Where one turn sends some rows of the set: a few examples, then the rows asked
Kemer: [-1.99  0.49 -1.62 -1.02 -1.71 -1.82  0.22 -0.48 -0.84 -0.22 -0.62 -1.17]
rufis: [ 0.14  0.81  1.42  0.61  0.13 -1.33  3.87 -1.54 -1.21 -0.35 -0.31 -1.17]
Kebov: [-1.89  2.01 -1.28 -1.53 -1.16 -0.98  2.18 -1.51 -1.11 -0.12 -0.03 -0.89]
lesu: [ 1.02  1.09 -0.44  0.97 -0.14 -1.35  2.03 -0.01 -3.02  0.47 -0.13 -1.44]
Bogu: [-2.09  2.04 -0.18  0.63  0.62 -0.49  3.69  0.38 -0.49  1.05 -1.04 -0.48]
fato: [ 1.03  0.87 -0.57  1.02 -0.56 -1.76  1.04 -0.45 -1.51  1.03 -0.89 -3.05]
nukuv: [-1.65  1.25 -0.56  1.21  0.59 -2.19  4.05 -1.75  0.42  0.34 -1.28  0.52]
Viveg: [-2.70  0.62 -1.86  1.92  1.88 -2.04  2.12 -0.26 -1.02  1.38 -1.13 -1.80]
ton: [-1.63  0.79  0.00  1.09  2.06 -2.16  2.64  0.80 -2.40  0.46 -0.56 -0.30]
pinam: [-0.85  1.22  0.77  0.65  0.36 -2.56  3.66 -1.38  0.82  0.08 -1.18  0.08]
pomer: [-1.22 -1.59 -0.63  2.06 -0.63 -1.79  1.28 -0.06 -1.61  0.53 -1.98 -0.86]
Sib: [-0.85 -1.44 -0.95  2.00 -0.56 -2.39  0.97 -1.29 -0.06  0.00 -1.08 -2.71]
zadun: [-1.37  1.13 -0.63  1.04  2.23 -2.95  2.41 -0.74 -0.42 -0.24  0.81 -2.57]
Feve: [-1.48 -0.06  0.41 -0.90 -1.06 -3.27  2.65 -2.34 -2.25 -0.26 -0.65 -0.43]
fabo: [-2.18 -0.25 -2.23  1.75  0.46 -2.28  1.26  0.69 -0.24 -0.44  0.43 -0.94]
kade: [-1.68  1.96 -0.82 -1.60 -1.24 -1.00  2.10 -1.15 -1.28 -0.11 -0.22 -0.68]
tuseb: [-2.09  0.03 -1.17 -0.18 -0.84 -3.05  2.97 -3.05 -2.00 -0.16 -0.23 -0.76]
Nam: [-1.44 -0.88 -0.51  1.67 -0.08 -3.33  1.72 -0.20  0.04 -0.11 -1.47  0.90]
sul: [-1.92 -0.39 -0.33 -0.49 -1.39 -3.22  1.81 -2.72 -0.87  0.56 -1.53 -1.89]
tuv: [-2.43 -0.45 -0.69 -0.10 -1.35 -2.78  2.20 -2.20 -1.94  1.05 -2.19 -0.73]
gesa: [-1.51 -0.66 -1.20  1.79  0.11 -3.66  1.55 -1.09  0.97 -0.50 -0.93 -0.22]
litud: [-2.16  0.43 -1.91 -0.88 -1.68 -1.66  0.32 -0.56 -1.15 -0.05 -0.70 -0.89]
Pedub: [ 0.66  1.34 -1.88  1.37  0.01 -1.63  2.16 -1.20 -2.07  0.24  0.55 -2.38]
komi: [-1.50  2.24 -0.02  0.34  0.67 -1.07  3.36 -0.45  1.04  0.52 -0.31 -2.04]
Bok: [-1.04  0.90 -0.84  1.70  0.42 -0.80  4.48 -2.23 -1.52 -0.03 -0.10 -0.98]
madin: [-1.18 -0.32 -0.22  0.95  0.11 -2.54  0.77  1.62 -0.30 -0.66 -0.02 -0.71]
ginu: [-0.05  0.89 -1.93  1.81 -0.46 -1.14  1.68 -0.35 -2.39  1.59 -1.29 -2.02]
Mufur: [-1.23  0.49  1.13  0.62  1.60 -2.62  1.27  0.73 -0.48  0.94 -1.29 -2.25]

Viveg moves to ton
Bogu moves to madin
Now find these:
tuseb moves to tuv
litud moves to kade
Bok moves to pomer
nukuv moves to Nam
lesu moves to fato

